The rows below come in pairs that one turn or mirror swaps. Which row does each named row swap with?
The rows were stretched afterwards, more along some directions than others.
zodi: [ 0.46  3.05  0.78 -1.38  0.24 -0.72 -0.83  2.60 -0.18  2.55 -1.20 -0.42
 -1.04  0.50 -2.38  1.32 -0.70 -0.27 -1.16]
palu: [ 2.72  3.51 -2.01 -2.02 -0.95 -2.34 -1.03  0.29  0.93  2.84 -0.09  0.72
  0.63  0.41  0.01  0.19 -0.30 -0.21 -1.82]
kov: [ 0.10  2.60  1.10 -1.37  1.51 -1.25 -0.87  2.29  0.27  2.71 -1.35 -0.54
 -1.04  0.05 -1.88  1.71 -0.63 -0.23 -1.22]
zuki: [ 1.04  2.93 -0.02  0.22  0.58 -2.09 -1.47  0.39  0.93 -0.02 -0.41  1.16
  0.12  0.13 -0.84  3.23 -0.18  0.45 -0.55]
nanik: [ 2.38  3.53 -2.02 -1.94 -1.09 -2.84 -0.90  0.19  0.83  3.01  0.39 -0.04
  0.68  0.04 -0.12  0.63 -0.87 -0.23 -1.65]
monik: [ 0.17  3.24 -1.10 -0.35  1.29 -2.23 -1.36  2.29  0.68  1.39 -0.57 -0.24
 -0.76  1.11 -1.66  2.61  0.05  1.73 -1.30]
rol: [ 0.39  3.19 -0.59 -1.43  0.31 -2.83 -0.10  0.33  1.40  0.01 -0.39  0.98
 -0.80 -0.34 -0.89  2.19 -0.68  1.85 -0.59]
naku: [ 0.66  3.54  1.36 -0.55  0.60 -2.25 -1.54  0.59  1.62  0.56 -1.01  1.40
 -0.55  1.23 -1.46  2.93 -0.22  1.51  0.25]
telo: [ 0.59  1.91 -1.27 -0.08  0.32 -1.72 -1.15  2.22  0.39  1.82 -0.21  0.15
  0.09  0.64 -1.32  2.08  0.32  1.79 -0.79]
zulov: [ 1.91  3.64 -2.03 -2.57 -0.71 -2.58 -1.10  0.41  0.47  2.66  0.37  0.47
  0.98  0.42 -0.40  0.56 -0.66 -0.34 -1.80]
gelez: [ 2.77  2.42 -1.67 -1.20 -1.24 -1.89 -1.18  0.38 -0.21  2.48  0.15  0.57
  0.53  0.23  0.57 -0.07 -0.32 -0.09 -1.06]
Lele: [ 0.24  3.43  0.20 -1.60  0.40 -2.27 -0.19  0.44  1.01  0.60 -1.24  0.87
 -0.84  0.33 -0.74  2.44 -0.55  1.84  0.03]
pefi: [ 1.85  4.04 -1.63 -1.55 -1.39 -1.85 -1.05  0.96  0.02  3.04  0.44  0.71
  1.24  0.36 -0.01  0.20 -1.02 -0.42 -1.88]
Teze: [ 2.16  4.13 -1.79 -2.57 -1.01 -2.54 -0.88  0.46  0.72  3.89 -0.62 -0.02
  0.72  0.92 -0.25  0.99 -0.62 -0.76 -2.45]
Mibo: [ 2.36  4.45 -1.72 -1.79 -0.63 -3.46 -2.10  0.20  0.30  2.68  0.49  0.34
  0.83  0.58 -0.13  1.16 -1.07 -0.23 -1.59]
zoseg: [ 0.83  1.80 -0.98 -0.38  0.09 -1.63 -0.74  2.20  0.28  2.35 -0.45  0.96
 -0.06  1.29 -0.96  1.42  0.90  1.62 -0.69]
rep: [ 1.16  4.21  1.14 -1.73 -0.01 -2.20 -1.93  2.05  0.11  2.37 -1.03  0.31
 -1.26  0.89 -1.63  1.11 -1.07  0.50  0.02]
zep: [-0.18  3.62  1.18 -1.87 -0.11 -2.32 -1.12  0.70  0.88  3.07 -2.35 -0.60
  0.36  1.16 -0.56  1.30 -0.14 -0.57 -0.54]
Faru: [ 0.74  2.72  1.72  0.50  0.63 -1.91 -1.58  0.22  0.75 -0.16 -0.73  1.13
 -0.13  0.23 -0.90  2.53 -0.62  1.04  0.29]
Rese: [ 1.10  2.66 -0.40  0.28  0.56 -2.62 -1.62  1.97 -0.24  1.28 -0.32  0.82
  0.18  0.82 -0.62  2.23  0.09  2.24 -0.16]
banip: [ 1.54  2.49  1.22  0.57  0.18 -2.35 -1.19  0.30  1.27 -0.07 -0.50  1.73
 -0.30 -0.13 -0.59  2.22 -0.42  0.87  0.19]
putuf: [ 1.16  3.29  1.63 -1.08 -0.23 -1.83 -1.07  2.15  0.33  2.26 -1.13  0.21
 -0.88  0.38 -1.98  0.89 -0.96  0.18 -0.13]
Zevol: [ 0.20  3.14 -1.45 -1.71  0.58 -1.34 -0.49  0.24  2.04  1.25 -0.71  0.83
 -1.18 -0.26 -0.67  0.89 -1.15  0.78 -0.78]
Dile: [ 0.89  2.51 -0.73 -0.85  0.41 -2.29  0.07 -0.05  1.20  0.38 -0.43  0.72
 -0.53 -0.80 -0.42  1.93 -0.68  1.63  0.19]
fef: [ 0.89  3.62  0.74 -1.21  0.29 -1.77 -1.02  2.15  0.61  3.13 -1.09  0.17
 -1.22  0.50 -2.15  1.20 -0.69 -0.17 -0.59]
Fupur: [ 1.50  5.09 -1.26 -2.11 -0.70 -2.47 -1.41  0.98  1.18  2.23  0.84  0.43
  0.02  0.81 -1.04 -0.01 -0.77  0.13 -2.33]
Dema: [ 0.31  4.53  0.92 -1.40  0.56 -2.69 -2.07  0.77  1.48  2.66 -2.05 -0.43
 -0.43  2.00 -0.74  2.06  0.14 -0.10 -1.08]
Mavar: [ 0.95  2.51  1.17  0.44  0.55 -1.84 -1.83 -0.23  1.45  0.00 -1.27  1.83
 -0.56  0.04 -1.13  1.14 -0.41  1.35 -0.09]
sif: [ 1.03  3.78  1.10 -1.66 -0.88 -0.65 -1.24  1.91  0.15  2.99 -1.64  0.35
 -0.87  0.61 -1.21  0.11 -0.57  0.29  0.24]
fipu: [ 1.02  2.66 -0.39 -1.01  0.06 -2.48 -0.64 -0.33  1.36  0.33 -1.53  1.36
 -0.94  0.47  0.10  2.06 -0.14  2.04  0.47]
Kubov: [ 0.87  3.38  0.50 -0.19  0.66 -2.39 -1.61  0.34  1.80  0.41 -0.84  1.02
 -0.20  0.19 -1.48  3.11 -0.16  0.49 -0.19]
Pazim: [ 0.39  3.86  0.74 -1.36  0.26 -2.22 -1.87  0.81  0.57  2.75 -1.50 -0.36
  0.08  1.19  0.09  1.72 -0.14 -0.35 -0.15]
boni: [ 0.17  3.38 -0.16 -1.65  0.49 -2.87 -1.69  0.43  0.69  2.53 -1.76 -0.70
  0.37  0.37 -0.54  1.98 -0.19 -1.04 -0.68]
tob: [ 2.48  2.64 -1.94 -1.03  0.49 -2.96 -1.38  0.72  0.78  2.84 -0.28  0.39
  0.62 -0.05 -0.12  1.85 -0.15 -0.20 -2.41]
damo: [ 0.17  3.45  0.90  0.07  0.86 -1.48 -1.35  0.85  1.37  0.39 -0.44  0.68
 -0.05  0.15 -1.37  2.65 -0.50  0.75 -0.37]
Vezat: [ 1.94  2.74 -2.38 -2.39 -0.28 -2.70 -0.57  0.73  0.32  2.45  0.07  0.31
  0.66  0.19 -0.25  1.15 -0.48 -0.36 -2.03]
mesep: [ 1.62  1.88 -0.40 -0.79 -0.18 -3.26 -0.87 -0.60  1.39 -0.13 -1.39  0.94
 -0.73 -0.16 -0.38  2.76 -0.26  2.36  0.93]
diz: [ 0.10  3.48  0.99 -1.97  0.38 -0.39 -0.54  2.59  0.34  2.51 -0.82 -0.16
 -1.06  0.45 -2.18  0.38 -1.05 -0.69 -0.91]
Pegub: [ 1.16  3.37 -0.45 -0.90  0.07 -2.48 -0.53  0.59  1.54  0.20 -0.90  1.27
 -0.73 -0.22 -0.22  1.97 -0.42  1.85 -0.33]
Vumit: [ 1.21  2.93 -0.96 -1.06  0.22 -2.45 -0.40  0.19  1.14  0.37 -0.71  1.01
 -0.61 -0.24 -0.01  2.20 -0.84  1.66  0.00]
rok: [ 1.95  4.20 -1.95 -2.49 -0.27 -2.46 -0.75  0.62  1.12  3.20  0.17  0.10
  0.61  0.30 -0.67  0.46 -0.63 -0.67 -2.38]
sazal: [-0.17  2.50  0.85  0.39  1.03 -1.65 -1.20  0.32  0.68 -0.16 -0.72  0.87
 -0.06  0.41 -1.22  2.84 -0.51  0.86  0.05]
Zagu: [-0.36  2.55  1.28 -0.37  0.67 -2.59 -0.85  0.17  0.77 -0.05 -0.43  0.38
  0.36  0.16 -1.51  3.16 -1.38  0.52 -0.10]
Dogag: [ 1.18  5.46 -0.05 -2.34 -0.05 -1.65 -1.54  2.41  1.66  2.84 -1.11  0.15
 -1.41  1.06 -2.14  0.55 -0.64 -0.38 -0.83]
Pab: [-0.35  2.88  0.07 -1.89  0.26 -1.60 -0.51  0.67  0.43  3.24 -2.05 -0.77
  0.33  0.87 -0.46  1.00  0.44 -1.29 -0.65]
Goda: [ 0.55  3.56  0.82 -2.39  0.08 -1.11 -1.13  2.29  0.31  2.47 -1.03  0.21
 -0.87  0.66 -1.96  0.73 -0.80 -0.56 -0.44]
des: [ 2.66  3.41 -1.97 -1.39 -0.92 -3.37 -1.09 -0.14  0.72  2.90  0.08  0.56
  0.26 -0.05 -0.01  0.61 -0.32 -0.01 -1.89]
seg: [ 1.10  3.49  0.57 -1.69  0.33 -1.03 -0.97  2.62  0.82  2.30 -0.70  0.27
 -1.45  0.34 -2.08  0.57 -0.56 -0.43 -1.18]
Rudu: [ 0.50  2.89 -1.24 -1.18  0.61 -2.60 -0.30  0.02  0.96 -0.43 -0.45  0.51
 -0.50 -0.61 -0.54  2.47 -0.66  0.85 -0.65]
zer: [ 0.18  2.88  1.35 -2.04  0.67 -1.14 -1.05  1.90  0.18  2.62 -1.34 -0.29
 -0.51  0.87 -2.13  1.45 -0.48 -0.63 -0.50]
Koso: [ 0.57  2.55 -0.25 -0.59  0.42 -2.71 -1.67  1.92  0.49  1.95 -0.35  0.83
 -0.17  1.21 -1.37  2.17  0.14  2.45 -0.43]
ziga: [ 0.57  3.52  1.27 -1.91 -0.15 -0.91 -0.67  2.15 -0.28  3.39 -1.30  0.02
 -0.27  1.09 -1.35  0.28 -1.14 -0.47 -0.05]

Mibo pairs with rep
banip pairs with Dile
Pegub pairs with damo
Goda pairs with zulov
sif pairs with pefi
Zagu pairs with mesep
nanik pairs with putuf
Lele pairs with zuki
Rudu pairs with naku
Dema pairs with monik

